(in the rows, 128 means zero)
One turn sends every row of this set to another row. A few are shown first. Where does it send the rows asked after them?
Tabo: [109 150 152 145 147 111 151 141  96  84 133 129 113 140 136 107 124 116
 131 130 118 124 125 102]
rufo: [ 96 155 148 125 141 125 160 137 114 111 143 121 135 145 133 123 132 106
 146 115  89 135 106 117]
gevo: [ 88 151 144 130 130 153 147 128  71 136 137 115 149 142 173 146 136 123
 124 170 101 120 101 111]
Bil: [ 88 143 151 146 158 128 133 133  93 133 118 119 142 142 129  90 149 113
 129 149 128 118 108 136]
lok: [ 84 136 155 145 157 123 139 130  94 121 125 113 143 136 138  90 150 115
 130 149 129 115 120 137]
lada: [ 82 134 160 129 138 104 140 126  88 103 150 144 123 140 168 143 131 133
 127 144  94 126  97  84]
donab: [ 79 149 147 137 124 154 152 124  86 134 128 113 152 149 175 146 138 122
 121 165 104 112 103 107]
buzi: [ 89 156 154 132 133 146 154 129  80 144 134 106 148 138 175 159 139 123
 126 164  96 119  96 114]
ref: [109 136 138 136 141  84 140 131 126 112 127 142 126 150 154 134 155  99
 124 126 114 128  97  97]
boma: [117 129 148 134 140 113 150 142  98 138 117 126 115 139 165 156 166 104
 108 152 152  98 112 126]
mabef: [ 93 169 156 140 141 143 165 141  80 137 138 108 142 132 165 165 134 135
 128 145  96 121  98 114]
Lon: [ 89 145 153 155 145 116 124 146  96 130 127 108 128 149 126 103 148 114
 130 142 118 135  77 127]
Debap: [111 121 164 139 129 109 166 124  96 107 129 129  97 132 136 154 145 123
 126 130 105 122  84  90]
febo: [126 144 151 146 156 103 148 146 101 130 105 126 121 142 164 156 163 114
 105 153 150 110 103 109]
gati: [120 141 149 141 149 105 158 143  96 136 107 126 119 141 161 159 169 106
 107 154 152 112 105 120]
dabiv: [ 95 138 176 147 141 105 152 135  79  96 128 140 112 134 157 131 126 131
 121 148 102 130  93  78]
molab: [ 76 141 160 151 155 132 141 137 105 130 124 120 145 142 139  93 147 110
 124 152 131 123 110 139]
sil: [ 87 149 154 152 151 116 131 140  91 130 121 105 133 147 130  94 145 110
 134 144 126 125  83 131]
Zovo: [104 137 184 151 144 122 131 119  83 108 129 126 101 121 144 137 141 127
 127 140 109 109  77  94]
letom: [117 144 171 159 134 122 166 142  78  98 107 133 106 119 146 126 126 119
 114 143 123 119  87 101]
gos: [113 133 190 140 144 135 164 137  81 115 122 134 103 128 135 148 151 129
 118 139 106 142  94 107]
Zuf: [112 132 141 128 141 122 155 138 102 145 120 134 117 133 159 156 164 103
 110 154 151 100 107 128]
lisi: [107 129 148 131 135 129 149 139 109 135 127 125 124 139 158 158 169  97
 111 151 155  99 113 126]
nutaz: [ 80 141 147 123 130 150 150 125  79 132 135 114 140 150 182 139 138 125
 126 172 102 122 105 106]
Varon: [118 141 146 138 146 117 155 143 102 140 108 125 115 140 159 155 168 100
 111 152 152 105 110 128]
kiti: [104 126 141 123 126 120 160 140 104 142 122 129 114 133 156 152 163 103
 111 148 148  98 117 126]
Roli: [104 126 142 131 140  85 136 130 120 111 124 146 125 154 153 134 159  96
 123 134 115 129  91 103]
nal: [ 84 136 159 148 154 123 134 138  94 133 123 112 136 146 134  88 147 114
 130 146 123 123 100 140]
vako: [ 89 167 159 134 137 142 155 133  74 143 140 106 141 137 168 162 137 129
 128 157  97 120  99 110]
besub: [114 144 176 146 154 118 164 141  91  91 131 129  99 129 130 127 135 122
 132 127 118 128 114 101]
podu: [ 82 149 158 150 152 122 127 143  89 130 119 112 143 143 135  93 148 109
 132 148 125 121  94 135]
zep: [107 167 152 129 148 109 155 139 101 105 133 142 138 139 180 154 130 110
 120 142 105 118 130  89]
Ropoz: [118 118 152 122 135 108 179 127 114 114 127 136 109 141 137 152 149 122
 122 125 111 128 107 102]
rari: [ 97 156 146 131 144 118 152 137 114 110 145 125 137 150 139 125 140 109
 146 112  90 140 106 109]
guv: [ 89 153 152 133 128 150 156 132  73 139 134 108 144 144 177 150 133 128
 124 162  96 115 106 112]
nizaf: [109 164 147 128 144 107 161 144 106 108 137 142 141 141 178 152 133 111
 124 133 104 129 121  87]

nizaf moves to rari
Varon moves to buzi
Lon moves to febo
And these:
nutaz moves to lok
gati moves to vako
lisi moves to donab
letom moves to gos
Debap moves to dabiv
rufo moves to Roli
boma moves to guv
lada moves to Tabo
Zuf moves to gevo

One turn sends every row of this set to another row. A few are shown first. Where does it send the rows asked after them?
Vezug: [ 92 111 118 105 135 152 148 121 134 114 100 138 132 131 152  97 125 122
 113 144 148 118 100 124 121 141 136 132 131 112 131  95 133 122 105]
Navig: [113 117 143 107 119 134 131 121 130 127  86 122 124 132 123 122 132 120
 131 151 142 107 105 162 128 126 139 120 120 134 136 116 204 119 110]
Zef: [126 125  77 108 137 129 139 118 140 139  97 142 119 114 156 115 133 118
 117 147 146 121  91 137 128 124 117 103 145 104 127 113 160 121 109]
zal: [103 119 152 131 116 136 133 123 138 129 148 135  71 124 118 139 119 120
 128 140 146 112 111 163 130 124 130 105 131 118 135 108 186 154 138]
Todam: [127 113 148 132 105 140 141 111 122 143 136 134  99 144 124 131 138 123
 132 129 156 110  74 130 127 111 120  99 126 128 125 147 158 128 135]
lus: [117  94 134 140 128 135 131 121 127 132 143 117 103 113 117 105 143 118
 134 135 134 111 129 101 131 121 137 117 135 126 132 113 168  87 117]
fem: [ 94 126  98 115 124 153 118 138 130 113  85 125 122 144 134 101 140 104
 122 148 148 130 126 128 115 134 116 137 124 123 143 108 143 124  99]
zuv: [117 104 119 136 159 137 133 109 135 129 124 143 109 131 128 124 125 120
 133 141 148 131 124 111 130 127 123 124 143 129 133 128 115 171 125]
lepus: [108 103 126 109 109 138 135 128 136 126  92 135 105 116 105 121 122 121
 129 143 154 141 116 130 130 119 125 107 118 114 136 111 194 181 124]
vule: [102 121 145 123 123 131 138 129 142 129 145 127 125 130 135 122 121 117
 119 148 141 120 121 117 130 120 123 127 135 117 131 112 209 160 142]
nud: [111 120 131 130  94 140 133 138 131 105  93 122 112 128 134 101 134 104
 147 127 129  99 104 122 102 129 129 116 115 117 137 118 183 143 117]
Dubu: [ 94 126 125 120  96 138 119 141 139 139 127 138  94 108 135 151 121  99
 122 137 136 139 125 143 129 109 132 128 111 142 136 124 134 144 141]
ros: [114 113 149 136 113 129 131 133 134 130 142 143  85 123 123 138 114 116
 142 138 136 109 106 153 128 112 115 100 126 120 131 120 183 157 151]
Vafa: [100 123 130 140 133 127 134 114 137 151 143 139 117 122 121 131 118 126
 103 160 144 135 109 118 154 119 152 102 138 140 111 113 160 107 109]
kizes: [111 112 103  94 141 137 135 124 129 132  78 137 145 133 138 112 123 122
 132 149 144 128 107 130 122 123 109 121 121 124 139 117 144 110 121]
nuvo: [111 116 100 150 128 142 142 121 121 124  93 120  98 115 146 105 131 125
 118 149 134 119 110 115 157 117 117 141 163 112 132 127 145 119 116]
Zivo: [ 70 134 120 110 125 120 144 129 139 128 112 119 124 117 116 116 144 106
 135 146 116 128 109 117 116 143 142 130 147 124 146 124 134 147 137]
movut: [111 119 144 134 108 136 127 127 133 129 141 129  70 126 107 132 125 110
 134 143 146 116 112 150 135 116 104  96 127 112 140 117 180 163 138]
laz: [111 118  94 148 136 138 132 126 137 134  86 126  90 110 151 116 133 114
 124 136 133 123 106 118 125 125 132 145 148 121 136 121 158  96 137]
rifu: [105 112 104 117 131 135 134 114 127 148 147 141 117 154 140 103 131 126
 120 151 142 141 113 135  84 118 132 108 139 129 128 115 169 150 132]
fimut: [125 101 125 133 129 123 137 117 131 125 132 113 105 140 104 106 126 117
 130 136 155 107 110 138 111 146 106 109 130 114 144 118 180 153 161]
Ruru: [102 122 102 129 153 147 124 113 137 133 121 141 117 120 116 141 135  97
 116 138 166 140 115 138 165 144 127 112 120 142 140 115 137 140 138]
muvu: [ 99 117 154 137 102 134 134 128 139 126 164 127  93 140 131 122 144 119
 132 139 149 101  99 142 131 128 137 134 137 131 132 142 162 124 116]
dopot: [108 147 127 123  96 135 132 114 143 141 141 117  80 140 123 139 150 116
 143 131 153 126 107 133 132 114 116 108 122 135 145 142 174 123 118]
zage: [113 121 142 110 115 134 157 104 145 114 104 116 107 124 116  92 133 121
 137 145 144  98  92 138 139 122 119 109 127 100 153 102 167 135  99]
Molol: [120 100 143 137 109 143 136 132 136 130  83 150  95 128 119 128 140 110
 125 154 145 125 110 152 137 130 147 156 133 116 133 107 175 112 129]
Mena: [101 120  76 117 128 129 115 145 132 126 108 132 116 115 141 111 146 105
 113 158 139 117 113 145 124 126 117 131 145 107 143 124 169 113 101]
Gelos: [108  95 132 138 119 129 142 136 141 111 104 154 120 120 103 111 112 122
 134 147 147 120  92 157 139 107 134 125 119 116 142 100 176 164 131]
Mogag: [101 104 119 119 118 125 139 132 164 112 112 134  96 111 106 108 121 122
 144 132 154 121 122 156 121 147 139 124 122 117 147 101 179 162 129]
veva: [140 102 124 160 131 134 136 102 115 134 121 121  96 136 119 108 141 122
 137 142 140 120 115 115 132 114 133 104 132 142 122 104 161  99 113]
femiz: [119 110 122 133  85 140 160 125 113 120  82 146  93 118 140 125 130 125
 142 136 131 128 110 114 131 131 133 128 131 107 129 116 163 144 135]
difi: [116 111 106 126 138 157 132 119 131 141  87 115  99 107 141 117 134 119
 102 135 152 122 112 123 154 136 131 131 157 112 123 127 162 102 127]
Sogu: [101  98 119 124 121 133 116 152 130 129 127 143 110 124 144 120 127 104
 132 149 123 117  95 120 116 137 140 104 130 142 104 131 122 131 114]
poz: [114 129  86 123 121 139 136 124 140 133 158 137 135 147 130  92 129 114
 133 137 147 125 119 151 128 128 110  96 137 124 131 117 152 148 132]
tavot: [ 92 115 109 115 129 153 123 127 136 145 159 141 129 143 114  97 141 102
 100 151 154 136 104 146 121 109 124 111 132 112 144 107 170 127 131]
Vepup: [117 124 114 145 113 143 137 114 117 128 133 116 107 117 130 118 142 118
 133 132 136 125 130 106 156 120 136 100 127 141 122 104 177  99 109]
kefi: [103 117 102 111 126 140 127 125 128 133 119 129  93 121 107 121 133 115
 127 141 137 129  88 126 134 116 116  78 125 119 140 121 107 121 105]
Nazug: [103  99 143 121 106 135 130 127 136 134 137 130  82 113 122 124 121 111
 119 144 141 123 119 137 124 118 124 130 130 121 138 126 103 159 131]
Fafop: [ 75 109 114 133 150 144 119 131 124 126 131 149 111 114 125 143 133 109
 117 136 141 140 121 112 117 117 146 139 124 132 156 122 144 139 139]
vami: [ 95 151 122 119 129 147 131 124 143 144  85 130 132 133 113 133 146  91
 117 138 136 144  96 126 129 129 146 112 137 135 124 112 148 147 135]
tiv: [114 104  96 128 134 144 128 133 124 123 107 141 109 124 149 100 139 117
 100 147 145 108  93 133 104 127 135 125 158  94 125 114 151 131  98]
Tuku: [111 145 120 149 126 142 142 113 136 117 131 127 108 147 108 125 122 124
 118 129 155 122 106 154 133 108 125 113 128 118 154  90 191 147 137]
Merak: [107 106 107 142 119 118 115 138 121 146 132 127 111 118 111 124 123 116
 128 141 135 128 125 100 112 134 131  96 130 140 118 144 156 112 135]
zor: [123 115 125 110 104 141 153 121 148 126  96 132  94 109 107 118 134 126
 142 133 146 119 131 140 161 134 119 133 141  91 150 118 156 121 121]
Tabim: [120 115 133 116 116 141 131 112 136 148 117 136  91 121 120 147 116 116
 113 140 156 135 108 167 142 117 132 112 120 140 128 116 116 145 137]
damo: [105 122 132 123 145 137 137 123 132 131  97 125 138 139  91 114 137 117
 124 141 133 116 101 147 130 128 139 122 160 123 135 128 118 147 129]
Kavan: [ 90 128 120 106 137 140 110 136 148 140 125 134  97 129 126 139 133 118
 119 157 133 137 116 146 131 116 150 113 137 142 127 116 139 113  84]
zuda: [110 130 107 165 126 132 128 118 142 130 141 125  88 133  95 105 127 119
 121 136 147 125 116 114 129 122 133  98 140 121 135 111 125 117 104]

zuda moves to Merak
lepus moves to Gelos
And these:
tiv moves to Mena
rifu moves to tavot
zage moves to nud
fimut moves to vule
zor moves to femiz
zal moves to movut
zuv moves to Fafop
Vezug moves to fem
Vepup moves to veva
muvu moves to dopot
Nazug moves to Dubu
nuvo moves to laz
kefi moves to Sogu
vami moves to damo

One turn sends every row of this set to another row. A few are shown first. Where does it send the rows asked after them?
tal: [129 114 126 129 140 113 122 139 120 102  99 152 121 109 132 172 125 124
 139 118 110 113]
meza: [127 115 122 118 119 117 123 128 144  96 107 156 154 132 112 157 149 138
 132 135 112 110]
zumus: [135 115 123 117 142 114 128 133 118 114  98 157 128 119 127 172 116 129
 139 109 118 116]
Zuz: [125 137 137 147 111 137 116 118  99  97 148 131 147 132 109 124 110 152
 143 110 104 125]
Gupos: [131 120 121 124 126 121 119 127 146 102 101 155 152 123 116 167 142 141
 129 125 100 114]
Fogab: [128 127 129 130 119 144 117 120 159 116 111 135 154 145 107 135 158 136
 116 128 111 107]
memu: [125 132 139 153 109 140 118 112  92  98 134 136 131 135 105 133 103 147
 144 102 110 116]
Zit: [106 135 134 113 137 134 143 139 112 123 133 118 117 115 123 114 124  99
 121 126 140 125]
Vod: [129 117 131 117 138 114 125 135 118 101  99 154 120 118 121 177 124 126
 138 123 112 110]
Fir: [116 135 143 128 124 145 139 119 146 143 124 122 134 149 110 108 137 114
 120 125 134 115]
pil: [130 128 130 105 141 129 127 150  95 113 115 134 110 111 130 149 113 105
 129 117 122 124]
feve: [125 138 138 147 107 138 117 115  99  97 143 136 145 138 103 125 110 151
 140 106 105 122]
Gaz: [129 130 141 156 109 145 114 114  94 100 135 130 131 137 108 131 107 148
 146 108 107 117]
Kife: [126 114 130 123 140 114 131 134 117 113 100 150 119 105 134 171 114 129
 137 116 109 111]
Tikuv: [109 130 146 136 122 145 136 116 151 138 124 118 132 140 115 110 144 122
 116 130 126 104]
tumul: [118 134 138 154 107 133 124 109  99  94 138 139 141 132 103 131 106 150
 145 108 109 120]
Rupe: [109 138 135 124 140 135 136 142 118 128 136 115 118 113 131 110 126  99
 120 122 131 126]
zasuf: [129 128 130 119 147 128 124 152 101 118 117 130 108 106 138 146 115 105
 128 111 119 122]
bezek: [129 123 126 120 139 119 126 136 117 107  98 150 123 106 126 175 116 123
 134 117 104 121]
lilu: [116 132 142 158 112 132 123 109 102  98 141 134 137 131 106 130 106 150
 149 113 108 121]
reke: [136 112 118 122 121 120 126 122 145 110 100 160 156 134 117 159 141 140
 135 122 116 112]
Miv: [130 127 134 112 141 135 129 146  99 130 116 128 109 106 139 140 107 108
 125 110 117 120]
Vuz: [110 137 147 139 127 143 132 125 148 132 128 115 127 140 115 108 147 110
 118 133 126 111]
megor: [113 138 135 116 139 135 145 133 118 140 131 121 122 122 125 112 116 102
 123 115 139 129]
Rafik: [127 136 144 153 119 142 112 116  98 101 143 127 133 140 107 129 110 153
 142 103 106 115]
lavu: [109 133 134 119 131 140 142 135 120 136 135 114 126 113 131 104 123 107
 116 121 131 123]
rop: [132 126 135 119 113 144 117 127 150 114 116 134 150 154 105 127 160 128
 118 136 118 105]
mugab: [115 135 146 127 126 141 129 110 139 140 126 118 118 137 114 110 148 113
 116 126 137 106]
sifel: [132 120 124 117 118 110 119 114 145 108 110 158 153 123 117 154 153 141
 130 131 111 111]
vanu: [114 130 137 158 119 135 122 110 100  96 145 130 134 131 108 127 111 154
 145 105 117 115]
Leru: [111 135 133 113 132 129 138 125 111 133 132 123 115 105 129 113 128 101
 122 122 140 125]
zitov: [133 113 120 130 117 119 117 131 145  98 103 155 153 125 122 157 150 135
 133 132 105 112]
mapi: [133 111 119 120 118 117 123 129 141 105 104 156 156 118 125 159 140 144
 131 126 103 110]
Lege: [137 120 135 127 111 143 115 123 154 124 109 137 152 147 115 134 153 139
 118 129 106 101]
rom: [122 139 144 152 114 140 117 112 100 101 142 132 135 143 101 126 109 151
 138 101 109 115]
remid: [131 128 127 108 147 126 134 144 101 128 115 137 116 113 133 145 105 109
 131 104 127 127]
zifi: [138 130 134 117 113 138 111 115 149 127 119 135 148 146 111 124 164 131
 116 129 118 106]
fosi: [135 120 134 117 134 108 120 121 120 114 100 157 119 112 125 174 127 127
 139 121 109 111]
gota: [107 137 132 125 134 148 140 132 119 131 127 112 118 114 124 112 124  99
 115 120 135 126]
buka: [114 136 137 153 115 135 124 111  97  97 146 132 136 133 104 123 108 150
 139 100 117 117]
Zapag: [138 130 130 104 135 125 121 136  96 125 114 138 110 102 135 147 117 106
 129 115 120 125]
Neve: [133 126 136 134 112 142 115 127 156 118 113 134 149 149 113 128 160 127
 121 136 109 108]
zop: [109 134 147 127 128 146 135 123 141 129 126 116 122 146 107 112 144 111
 117 133 135 107]
vodu: [124 133 132 148 110 141 118 117  90  96 142 133 138 131 107 124 107 147
 139  99 115 120]
Gop: [123 132 128 116 141 136 133 143 101 122 113 129 110 101 132 145 108 102
 125 114 119 130]
lan: [111 135 137 135 125 153 131 119 149 131 123 114 132 140 110 111 149 116
 111 126 130 110]
Zadon: [135 123 131 125 112 141 125 119 155 127 110 140 157 155 108 128 151 132
 124 127 121 111]
Foge: [125 129 130 151 109 141 117 117  92  95 144 130 142 129 112 122 111 150
 144 107 114 122]

rom moves to feve
megor moves to Fir
And these:
sifel moves to fosi
bezek moves to Gop
Gaz moves to Foge
Zit moves to zop
Rupe moves to Vuz
Tikuv moves to Lege

